One turn sends every row of this set to another row. A few are shown first. Where does it send the rows asked after them?
q_326: [  6 -14  24   2  -8 -14   9  -6  -1   1  26 -14  -2  17   2  -2  -5  18
  16]
q_171: [ -1 -19   2   4   2 -16   0 -21   1  13   1   1  -6 -14  11 -23   3  19
 -11]
q_126: [-13 -16  -6   2  21 -16 -11 -22 -15  13   9 -11  10 -16   0   1 -24  -4
   3]
q_404: [-10   1  10   9  -8  -2 -20  -7   0 -10  13  13   1 -11 -30  19  40  -4
   6]
q_661: [-13  10   5  -2   4 -14  22 -20  -2 -16  -2   3  -2 -40   1  -1 -18  11
  -1]
q_811: [-23 -20  -6   6   7  -9 -21 -28  10  -2  -4   7  -5 -29  -1  -5  19  -3
  -6]
q_790: [-19 -18   1  -7   4 -36  -9 -26   1   5   7 -10  -7 -25  -3  -2   0   4
 -25]
q_606: [ 15  10  19 -10 -17 -21   7  -1   8 -18  31  -5  12 -27  -6   2  17  15
  -7]
q_406: [  4  24   4   3  -8   1  -4  -6  24 -26   6  -3   8   7  -6  11  20 -11
  28]
q_737: [  7  -9 -12 -45  -5  -2  -1 -14   2 -11   8   5  15  -5   5  20  27  18
   5]
q_267: [-18   9  11  12 -20 -10 -19 -30   8 -14   9   6  -7  -1  -1   3  13 -30
  15]
q_906: [  3  -5 -21 -13   9 -12   3 -24 -10  -4   0   6  21 -11  -6   8   6 -10
  46]
q_758: [ -7  23   7  -7  -2 -19   4  -9  -8 -24  27  -8  11  13 -16  37   0 -10
  -6]
q_750: [ -3  -4 -12 -16 -17 -22  32 -19   1 -19 -12   6  14 -11   2  15  22 -19
   6]
q_148: [  0 -13  17   6   6 -39 -13 -11  -5 -10  23 -19  13  -8  -4  21  17 -25
   0]
q_194: [ -7  23 -25   5   9 -14   8   5   9  -6   5  10  -3  13   4  12   5  19
  10]
q_252: [ -1   3   0 -18   6  -4 -11 -25  12  11   3  -4   5 -32   2 -11 -14  20
  14]
q_415: [ -9  29 -13 -19   6 -28   9 -17 -10 -19  -6 -21 -10   7  -1  -2   3   3
   8]
q_840: [ 10   2  32  14   3 -10  19 -27 -17 -20   5   9   1  -1   5  15  27   4
   4]
q_509: [-12 -28   8  -1   5 -15   7 -27 -21  -3 -10   9 -10 -33  -3   2  13   2
  -3]
q_221: [-10   4 -23 -14  -3  -9 -13 -29  -5 -31   4  17   6  15   1   4  26 -10
 -10]
q_608: [  4  13   3  -4  -5  -7   5  -9  22 -20  33   5  31  -2 -11  32   3  -2
  17]
q_395: [23 11  6 -5 -7 -8 -8  0 -8 -2  9 -4  4 24 -5  9 10 -9 30]
q_630: [ -6  -8  18  -5 -13  18  10  -4   4  -7  31   6  12 -17   5  21  11  19
  17]
q_7: [-15   6   3   6  18   0  -9 -21 -17 -13 -13  16 -22 -15  -4   1  -3  12
   5]
q_729: [-10 -21   4  -5   5 -12   5 -18   7  -3   9  17  -2 -37   1   5   8  29
 -14]
q_65: [ -2 -19 -22  -4   2 -11  20  -8  -3  -7  14  -4  27  22   5   2  11   4
  -4]
q_420: [ -9  -2  26 -13 -17  -4   3 -22 -19 -18  10   2  -3 -26   5  30  14 -19
  17]
q_76: [  8   6  16   1  -7  -7 -13 -34   6  16  22 -13  21  10  -2  -7  20   3
   1]
q_226: [ 13  15  16 -22  -6  -7   8 -22 -29 -23  14 -12  13   7 -13  17   5 -12
  19]
q_392: [  0   0 -20 -16  13 -25   7  -3 -21  -3  16  17   9  -4  -9  36  -4  12
  17]
q_441: [-21  20 -23 -23   7 -14  -1 -33   9 -28  13 -10  21 -18 -10   7   4  -5
  16]
q_994: [-14   2  13  -1 -13 -33 -21 -15  10 -17  37  -8  -7  10 -12   6  -8  -2
  -6]
q_901: [-25  -9  -6   8  15 -23 -15  -3   9   3  -3   6 -12 -24 -20  18  -9   2
   9]
q_134: [ -2 -12 -13 -25  -6 -45  -1  -7  16 -15   1  -3  -3  16 -18  13  17   2
   2]

q_171 -> q_811
q_441 -> q_392
Now find these:
q_606 -> q_148
q_901 -> q_661
q_134 -> q_750
q_267 -> q_630
q_608 -> q_758

One turn sends every row of this set to another row. A few are shown first. Where does it send the rows asked after them?
q_454: [ 31 -15  -7   1 -50 -10  -3   7  -2   0  45  12   7  -4 -18]
q_365: [  5 -23   4   6 -14 -27 -17  -3  23   3   6  24  12   9 -27]
q_772: [ 27   9 -29   5 -15   5   0  15  12  -6  26   7 -19  20   5]
q_649: [ 25   1 -28  12 -57  16  -8  -3  10 -28   9   7 -15  15  -2]
q_282: [ 18  14  -3   2 -61  -1 -26  -9   6  -4   5   6  -4  12 -34]
q_418: [ 17  -3 -14  23 -34  -5  -5 -11 -11  27  19  16   9   5 -14]
q_313: [ 28 -25 -11  17 -26 -10 -18  -3  30 -19 -20 -12   2  -4 -18]
q_867: [ 28  27  -7  17 -43  -2 -31   1   3  -9   2   0   2  18 -19]
q_939: [ 26  27 -15   4  -8 -12 -14  11  15  -1  26   2  -4  18 -12]
q_234: [ 32 -17   4   6  -6 -31 -21  20  15  -3   8  18  11  13 -10]
q_206: [ 23 -38 -21   0 -18 -19   2   1  28 -20  11  24   1  10  -1]
q_297: [  9  -2 -17 -21 -39  -5  -1  -3  18   8  27  13 -18  11 -32]
q_6: [ 31 -29  -3  18 -29  -5 -19   4  18  -3 -25  -8  -7  -2 -14]
q_236: [  6  17  -8  -4 -21  -9 -16   2  11  17  21   8  -7  16 -34]
q_472: [ 19 -30   3  25 -29  -1 -19  -2  27 -13 -13  -8  -5  -8 -15]
q_625: [ 11  -4 -34  -6 -30   5  10  -8  22  -6  28  13 -22  13  -7]
q_636: [ 22 -26 -15  21  -1 -13  -9  12  15  -6   1  22   3  18   7]
q_831: [ 35  19 -22  20 -41   6 -20   4   6 -26   6   0  -4  19   0]
q_602: [ 40   6 -33   6 -30 -26  -2  -8   3   0  21   6  25   7 -17]
q_769: [ 26 -13 -38  12 -30   3  -3  23 -17  -1  20   6  10  16 -20]
q_198: [  4 -10 -30  23 -30   0   2  -8   7 -15  37   9  17   1 -19]
q_33: [  9 -45  -7  -5 -28 -14  -6   9  16   1   7  28  -4  11 -22]
q_535: [ 30 -34  -2  13 -32  -3 -20  15  22 -19 -13 -12  -5  -4 -19]
q_526: [ 37 -27   4  11 -34 -14 -19  -1  28 -12 -12  -9  -4 -10 -13]
q_481: [ 14  -2 -16   1 -68  10 -12 -15  12 -16  10  10 -13   9 -22]

q_365 -> q_206
q_602 -> q_454
Now find these:
q_481 -> q_831
q_236 -> q_625
q_535 -> q_6

